cols: S H T U V Y C N D X
[ 99 137  71 111  96  92  96  97 119 119]  z22
[165 127 175 124 180 156  97  95 202  97]  z153
[139 113 143 119 138 134  89  69 208  93]  z698
[162 112 169 166 167 162 100 101 113  90]  z800
[ 86 117 113 141  99  92 165 106  38 133]  z152
[137 116 140 162 121 138  94  97 136  97]  z762
[159  64 144 160 147 155 122 108 147 152]  z740
[130 130 128 125 136 128 159 166 122 170]  z712
[128 166 128 170 130 125 137 159 130 122]  z456
[165  53 153 112 144 164 162 127 132 156]  z751
[127 167 144 142 143 136 132 158 109 111]  z844
col: [119 166 141] => U
order: [166 122 128 130 130 136 128 125 170 159] => z712
then: [116 140 162 121 138  94  97] => [136  97]

cols: B Z P J
[ 38 172 168 161] -> z521
[ 38 173 161 168] -> z512
[172 168 163 113] -> z415
[196 204  89 109] -> z568
order: [161  38 172 168] => z521
asked: [ 38 173 161 168] => z512
rev: [161 168 172] => z521

cols: M A L Q
[167 135 109 174] : z999
[134 109 112 188] : z131
[115  97 167  68] : z734
[ 77 145 128 214] : z167
[138 154 112 188] : z503
[ 93 117 161  70] : z669
rev: [161 117  93] => z669
asked: [ 77 145 128 214] => z167
col: [135 109  97 145 154] => A
col: [135 109] => A
rev: [109 135] => z999

cols: Bur les Kigak muva vap gisul lomi
[178  96  71  84  74 106 165]  z260
[178  88  77  89  80  99 165]  z351
[ 88 193  96  98  97 190  97]  z224
[180  74  87  99  89  84 167]  z731
[ 75  90 100  92 100 190  95]  z950
[172  76  90 100  92  93 160]  z815
[180  78  84  96  87  89 166]  z485
[ 84 180  90 100  72 166  87]  z811
[177  62 102 113 103  71 164]  z189
[ 80  84  87  99  88  84 167]  z506
[181  80  82  95  84  90 167]  z356
[180  72  88 100  90  84 166]  z125
col: [ 95 160 166] => lomi
then: [80 82] => [95 84]
rev: [ 71 103 113 102  62 177] => z189
order: [ 72  84  88  90 100 166 180] => z125
rev: [ 92 100  90  76] => z815

cols: R G E K
[ 67 120 101  71] = z403
[131 109  68 121] = z444
[201  49  85 148] = z354
[ 97 121 123  71] = z650
[ 97 121  82 132] = z739
[120 177 162 145] = z932
[130 114  88 192] = z714
[ 39 138 165  79] = z126
[165  79  38 138] = z611
[133 158  72 161] = z8
[130 114 101  71] = z807
order: [130  88 192 114] => z714
order: [ 39 165  79 138] => z126
col: [ 97 120] => R
asked: [130 114 101  71] => z807

cols: pap Fito dupi tusep
[169 159 107  84] = z162
[108 116 150 121] = z361
[143 135  87  98] = z920
[139 137 112 130] = z921
[135 126 121 150] = z424
[112 117 102 142] = z321
[139 144 108 115] = z839
[133 138 110 132] = z683
[134 146 146 150] = z16
[108 110  89 133] = z366
[116 108  51  91] = z464
asked: [116 108  51  91] => z464
asked: [108 116 150 121] => z361
col: [116 135 137 126 117 144 138 146 110 108] => Fito
rev: [112 137 139] => z921
col: [112 121] => dupi
asked: [139 137 112 130] => z921

cols: vabu fud gita sos
[102  99  54 147]  z995
[115 119 173 131]  z150
[173 132 159 147]  z511
asked: [173 132 159 147] => z511
rev: [131 173 119] => z150
asked: [102  99  54 147] => z995
rev: [131 173] => z150
rev: [147  54] => z995
col: [173 159] => gita
asked: [115 119 173 131] => z150

cols: Vobu vugop saze dufat Somo
[187  44 106 107 104] -> z489
[163 162  91  83  85] -> z208
[187 160 106 107 104] -> z408
[104 107 160 187 107] -> z968
col: [187 163] => Vobu
then: [162  91] => [83 85]
rev: [107 187] => z968
order: [104 107 106 160 187] => z408
col: [106  91 106] => saze
col: [187 163 187] => Vobu

cols: rarim Vesel tel Sila
[111  97  60 124] = z428
[ 76 111  60  96] = z907
[124 111  60  96] = z442
order: [ 60  96 111 124] => z442
asked: [124 111  60  96] => z442
asked: [111  97  60 124] => z428
col: [96 96] => Sila

cols: sir mirir nasu Pade
[142 123 156 147] : z452
[148 131  48 110] : z948
[149 125 137 137] : z744
[106 128 120 136] : z517
[106 128 120 147] : z107
[111 132 136 110] : z546
[111 124 127 147] : z151
[133 132  97 109] : z385
[148 124 155 140] : z359
[109 132 122 110] : z644
asked: [106 128 120 147] => z107
asked: [106 128 120 136] => z517
rev: [137 137] => z744

cols: Vizis rupem ter kolav
[167  87 201  82] : z630
[ 87 167 201 196] : z198
[ 88 201 167  82] : z787
rev: [201  87] => z630
order: [ 82 201  87 167] => z630
col: [ 82 196] => kolav
order: [ 88  82 201 167] => z787

cols: Mub vid Geb todif nov Gekeg siba bezi
[194  80 108  93  51 155 127 144] : z207
[120 148 130 142 105 146 137 145] : z53
[109 155  93  51  80 194 144 127] : z949
col: [127 137] => siba
order: [144 194  80 108  93  51 155 127] => z207
order: [144 127 109 155  93  51  80 194] => z949
col: [144 145] => bezi
col: [148 155] => vid

cols: zedeg vama Gudu nufu tiz takob tovom vite Gaz
[136 154 169 124 143 129  99 187 103] : z625
[136 120 116 130 117 136 156 120 132] : z772
[136 124 143 169 187 103 154  98 129] : z467
[129 124 126 134 100 135 139 107 119] : z96
[129 134 100 135 130 127 127 129 126] : z303
[126 124 129 125 127 134 145 129 127] : z177
[129 124 126 134 145 127 127 129 126] : z41
order: [127 129 145 134 124 127 129 126 126] => z41
asked: [136 124 143 169 187 103 154  98 129] => z467
rev: [135 100 134 126] => z96
asked: [129 124 126 134 100 135 139 107 119] => z96
order: [129 126 129 124 145 127 127 126 134] => z41
order: [124 154 129 143 103 187 169  98 136] => z467

cols: geleb fekip dar kabig
[134 183 114  83] = z598
[144 108 130 108] = z992
[136 135 118  97] = z890
[ 96 147 123 126] = z985
[115 107 117 124] = z936
[129 129 110 117] = z647
[143 115 126 119] = z964
[137  99 133 101] = z757
[113  83 183 134] = z805
[107 108 144 130] = z754
[196 113 124 110] = z307
[154 116 128 117] = z770
order: [183 134 113  83] => z805
order: [130 144 108 107] => z754

cols: buzu zegag vibu sema ruti Fegi
[150 139  60  86  93 186] = z411
[149  93  60 139  86 186] = z924
[149  93  60 139 140 190] = z745
[ 99 122  74  55  87 141] = z254
[ 99 122  74  55 150 155] = z129
asked: [149  93  60 139 140 190] => z745
order: [ 60  86  93 139 149 186] => z924
then: [139  60] => [86 93]
order: [150  60  86  93 186 139] => z411
asked: [149  93  60 139  86 186] => z924

cols: Dofup Kad dabi Tisev gilat gule bupe meb
[169 167 182 168 109  64 119 142]  z232
[194  63 114 127 114 172  88 131]  z979
[179 127  63 114 114  92 170 158]  z118
[179 127  63 114 171  98 194 129]  z141
[149 112 155 131  77 199 202 149]  z277
[ 63 114 113 113  74  81 121 113]  z374
[149 112 155 131 104 199 202 149]  z333
then: [ 63 114 114] => [ 92 170]
then: [127  63 114 114] => [ 92 170]
order: [114  74  81 121 113  63 113 113] => z374
col: [113 131] => Tisev
col: [155 113] => dabi
asked: [149 112 155 131 104 199 202 149] => z333

cols: Fevek nube pepu vivoz nis fesa zav
[139 103  80 119 153 153  86] -> z4
[166 118  90 117 138 103  91] -> z453
[166 103  91 117  91 118 138] -> z952
[151 109 120 128 148 121 195] -> z288
[121 128 109 120 151 196 148] -> z213
rev: [103 138] => z453
col: [86 91] => zav
order: [109 120 121 128 148 151 195] => z288
order: [ 91 166 118  90 117 138 103] => z453

cols: Mabu ruzel riz nog napov loz Muza
[149 143 159  85 116 104 164]  z541
[ 85 117 104 164 108 104 137]  z720
[141  99  98  90 133 159 111]  z843
rev: [164 104 116  85] => z541
then: [ 99  98  90 133] => [159 111]

cols: Firi Fesu Kirek Nozo kopab doram guzaf dasak babi potor
[184 139 125 144 133 146 110 123 111 135] -> z886
[ 91 122 126 140 147 166 149 135 118 134] -> z59
[117 128 134 194  91 122 126 142 147 166] -> z777
[158 133 124 142 139 149 114 139 129 118] -> z846
[ 88 144 134 107  80  81 102 154  91 102] -> z81
[186 135 124 142 131 117 112 134 126 115] -> z725
[134 110 116 162 171 130 104 133 108 104] -> z252
[111 127 129 134 146 127 132 115 146 134] -> z866
[157 109 132 160  97 146 139 128 102 157] -> z884
[122 129 116 101 114 133 120 137 111 117] -> z423
order: [117 112 134 126 115 186 135 124 142 131] => z725
asked: [158 133 124 142 139 149 114 139 129 118] => z846
col: [144 135 110 127 109] => Fesu
rev: [129 139 114 149 139 142 124 133] => z846
order: [135 124 142 131 117 112 134 126 115 186] => z725
rev: [166 147 142 126 122  91] => z777
col: [186 134] => Firi

cols: volim gep kune ziz tizal virir Mosir Dima kigen
[132 129 150 122 103 120 104  99 116] -> z976
[165 160 147 153 182 142 158 151 133] -> z687
[101 103 110 101  54 108  78  76 109] -> z73
[164 159 146 151 179 141 156 149 133] -> z697
[132 129 126 122 103 120 104  99 116] -> z327
[149 164 150 156 146 141 179 133 159] -> z594
[164 162 150 159 207 150 182 179 144] -> z106
[157 152 142 144 159 135 141 134 127] -> z319
[157 152 141 144 158 135 140 133 127] -> z355
[129 133 132 138 162 140 163 164 141] -> z31
[167  76 109 108 101 103 110  54  78] -> z45
[166 162 148 154 189 143 162 156 135] -> z670
col: [103 159] => gep
order: [133 149 156 141 179 151 146 159 164] => z697
rev: [109  76  78 108  54 101 110 103] => z73
then: [148 154 189 143] => [162 156]
col: [133 179 134 133 164  54] => Dima
order: [144 135 134 127 157 152 159 142 141] => z319

cols: Reko zubuv lub dule mal nid Ziza Figud Pamal
[ 58 106 140 175 134 109  90 127 116] : z661
[106 109  90 140 175  58 134 131 113] : z173
[122 139 148 110 113 158 122 148 141] : z576
then: [140 175 134 109] => [ 90 127]
rev: [134  58 175 140  90 109 106] => z173
then: [110 113] => [158 122]

cols: roze tir gik vuru buso pura gekon
[104 137 161 145 128  79 162] = z29
[137 145 163  91  95 110 144] = z461
[145 163 137  79 154 117  89] = z718
[145 163 137  79 161 128 104] = z63
[173 129 139 150 115  81  82] = z617
[144  95 134 154 115 185 204] = z113
col: [145 173 144] => roze
order: [104 128 161  79 137 163 145] => z63
then: [104 137 161] => [145 128]

cols: zoku Mag fopus tun kapin Sete zozi
[129 131 126 131 135  56 147] -> z973
[131  63 130 157 134 145 127] -> z792
[127 131 130 132 138  37 166] -> z231
[128 130 157 131 134  63 145] -> z473
[127 131 135 129 127  80 122] -> z170
[128 131 137 131 139  55 170] -> z790
[128 129 161 128 127  80 122] -> z892
[129 131 126 130 135  56 147] -> z849
[128 129 161 128 124 108 136] -> z896
[130 129 122 129 134  86 134] -> z680
then: [130 135] => [ 56 147]
then: [131  63 130 157] => [134 145]
then: [127 131 130 132] => [138  37]
asked: [130 129 122 129 134  86 134] => z680
order: [145  63 134 131 157 130 128] => z473
then: [131 137] => [131 139]

cols: sikab big Bif gigid Lotig
[ 86 111  54 103 116] : z89
[168  52 142 141 124] : z816
[106 168  54 142 141] : z658
rev: [141 142  54 168] => z658
col: [116 124] => Lotig
col: [ 54 142] => Bif

cols: keli zevat geda soval
[108 206 136  85] = z493
[109 218 194 140] = z901
[107 189 135  97] = z727
col: [108 109] => keli
col: [136 194] => geda
col: [218 189] => zevat

cols: vide sapit puz leken
[152  79 154 102] : z305
[126 103 196 110] : z40
[142  77 120  83] : z859
asked: [142  77 120  83] => z859
col: [ 79 103] => sapit

cols: Dasi Mulog dos keger Dusa muril
[168 118 131  67 124 123] = z960
[ 90 109 131  67 127 129] = z412
[132 126  44 139 124 121] = z724
col: [ 90 132] => Dasi
col: [124 127] => Dusa
asked: [168 118 131  67 124 123] => z960
rev: [124  67] => z960

cols: mur putu nos laber Fano varo
[ 65 118  98 125  90  80]  z95
[ 97 186  53 130 154 124]  z871
[180 138  63 116 119 211]  z200
[150 114 138 101 111 199]  z919
[101 111 139 114 199 150]  z394
[149 138  81 112 107 195]  z894
[118  98 126  90  80 199]  z368
[143 135 127 102 134 217]  z713
then: [ 65 118  98] => [125  90]
rev: [ 98 118  65] => z95
col: [180 150 101 149 118] => mur
rev: [ 80  90 125  98 118] => z95
then: [149 138  81] => [112 107]
order: [199 111 101 138 114 150] => z919
order: [101 111 199 114 150 138] => z919

cols: bal Fupo Nekud zeda
[121 118 124 121] -> z418
[71 52 71 97] -> z799
[137 140 137 133] -> z488
[121 119 121 124] -> z206
[138 141 138 133] -> z659
order: [71 52 97 71] => z799
col: [124  71] => Nekud
col: [133 124] => zeda
order: [124 121 119 121] => z206
asked: [121 118 124 121] => z418
asked: [138 141 138 133] => z659

cols: nabe zino dekan nuvuf
[134 136 164 126] : z422
[134 127 136 164] : z925
[120 132 207 147] : z531
[120 132 207 123] : z242
col: [126 164] => nuvuf
order: [127 134 136 164] => z925
asked: [120 132 207 123] => z242
asked: [120 132 207 147] => z531

cols: sune kof gedu Lil
[ 80  80 156  84]  z649
[193  73 198 173]  z225
[138 117 153 126]  z715
[ 80 156  80  83]  z480
[193 132 198 173]  z247
[ 83 156  80  83]  z875
asked: [138 117 153 126] => z715
order: [ 83 156  80  80] => z480
order: [ 80  80  83 156] => z480
asked: [193 132 198 173] => z247
asked: [193  73 198 173] => z225

cols: tovon Gop dode vefa vur
[109 128 188  84 143] : z841
[121 201 118 165 110] : z700
[128 188 143  84 108] : z902
col: [188 118] => dode
order: [143 109 128 188  84] => z841
rev: [ 84 188 128 109] => z841
asked: [128 188 143  84 108] => z902
then: [109 128] => [188  84]

cols: sozu tuge digi sim
[129 155 179 100]  z263
[130 179 100 155]  z969
[162  58 133 129]  z525
rev: [ 58 162] => z525
rev: [179 155 129] => z263
col: [100 133] => digi
order: [100 179 155 129] => z263

cols: fel Pesol Sop zof fet ruzos zagol fon vato tenog
[168 135  85 106 148 121 139 179 139 153] : z914
[ 79 136 150 119 106 133 112 120  50 150] : z270
[153 121 148 169 139 179 106 135 139  85] : z978
rev: [ 50 120 112 133 106 119 150 136] => z270
then: [139 179 106 135] => [139  85]
rev: [169 148 121] => z978
then: [121 148 169] => [139 179]
rev: [139 179 139 121 148 106  85] => z914
order: [ 85 106 121 135 139 139 148 153 168 179] => z914
rev: [112 133 106] => z270

cols: Bivol zore gepe mati ler lin
[132 179 111 104 197 159]  z796
[111 204 177 120 183 154]  z767
[131 142 104 111 207 176]  z223
then: [104 111] => [207 176]
rev: [207 111] => z223
rev: [111 104 142 131] => z223
rev: [197 104 111 179 132] => z796
then: [131 142] => [104 111]

cols: raro lanu Dev nud Loze suzap Lan Nipa Posu
[106 152 138  98 162 150 133  64 124] = z605
[162 133 152 138  64 150  99 106 124] = z954
[157 162 125 100 117 171 167 132  82] = z695
col: [106 132] => Nipa
rev: [167 171] => z695
order: [124  64 133 150 162  98 138 152 106] => z605
rev: [ 64 133 150 162  98 138 152 106] => z605
col: [133  99] => Lan
order: [ 82 132 167 171 117 100 125 162 157] => z695
order: [ 64  99 106 124 133 138 150 152 162] => z954

cols: niz babis gege zub mugi rak zupe
[165 128 122 131 130 102 133] -> z765
[182 182  99 153  98 107 111] -> z282
[182 182  99 153 104  95 117] -> z197
[155  98  99 153  98 107 146] -> z743
[182 182  99 114 145 139 138] -> z549
col: [104  98 145] => mugi
asked: [182 182  99 153  98 107 111] => z282

cols: Pudum zipup pizik Malod Rebin
[128 127 127 128 123]  z569
[144  87 145 150 150]  z434
[113  46 173 146  93]  z514
[141  75 171 105 162]  z234
[123 129 128 127 127]  z443
order: [ 87 144 145 150 150] => z434
order: [123 127 127 128 129] => z443
rev: [123 128 127] => z569
then: [123 129] => [128 127]
col: [128 150] => Malod
rev: [162 105 171  75] => z234

cols: zimuz luve Noza Ronem vuzo pusu kem sagi duri
[191 133 114 167  94  89 115 104 126] = z130
[191 133 114 167  91  97 117  88  92] = z587
[136 114 167  91  97 117  88  67  74] = z557
rev: [ 97  91 167 114 133] => z587
rev: [ 88 117  97  91 167 114 133] => z587
asked: [136 114 167  91  97 117  88  67  74] => z557
col: [91 97] => vuzo

cols: Zupep nep dofu feg zoma zik
[104 164 165 170 133 125] -> z775
[131 172 149 171 111 132] -> z763
[142 198 159 192 101 156] -> z915
[ 95 165 175 168 148 124] -> z43
[ 69  47 111  53 158 107] -> z922
[186 100  39  91  50 101] -> z804
col: [171 192] => feg
col: [164 172] => nep
col: [192 168  53] => feg
then: [39 91] => [ 50 101]
col: [198 165  47 100] => nep

cols: tunif gezub Pon ponu zezin gak
[136 132 183 124 135 215] = z203
[112 166 118  91 168 218] = z221
[168 118 112 218 166  90] = z302
[ 91 102 132 107 165 218] = z519
[112 166 184  91 168 209] = z37
col: [107  91] => ponu
order: [218 168  91 118 166 112] => z221
then: [118 112 218] => [166  90]
col: [218 107  91] => ponu
rev: [132 102  91] => z519

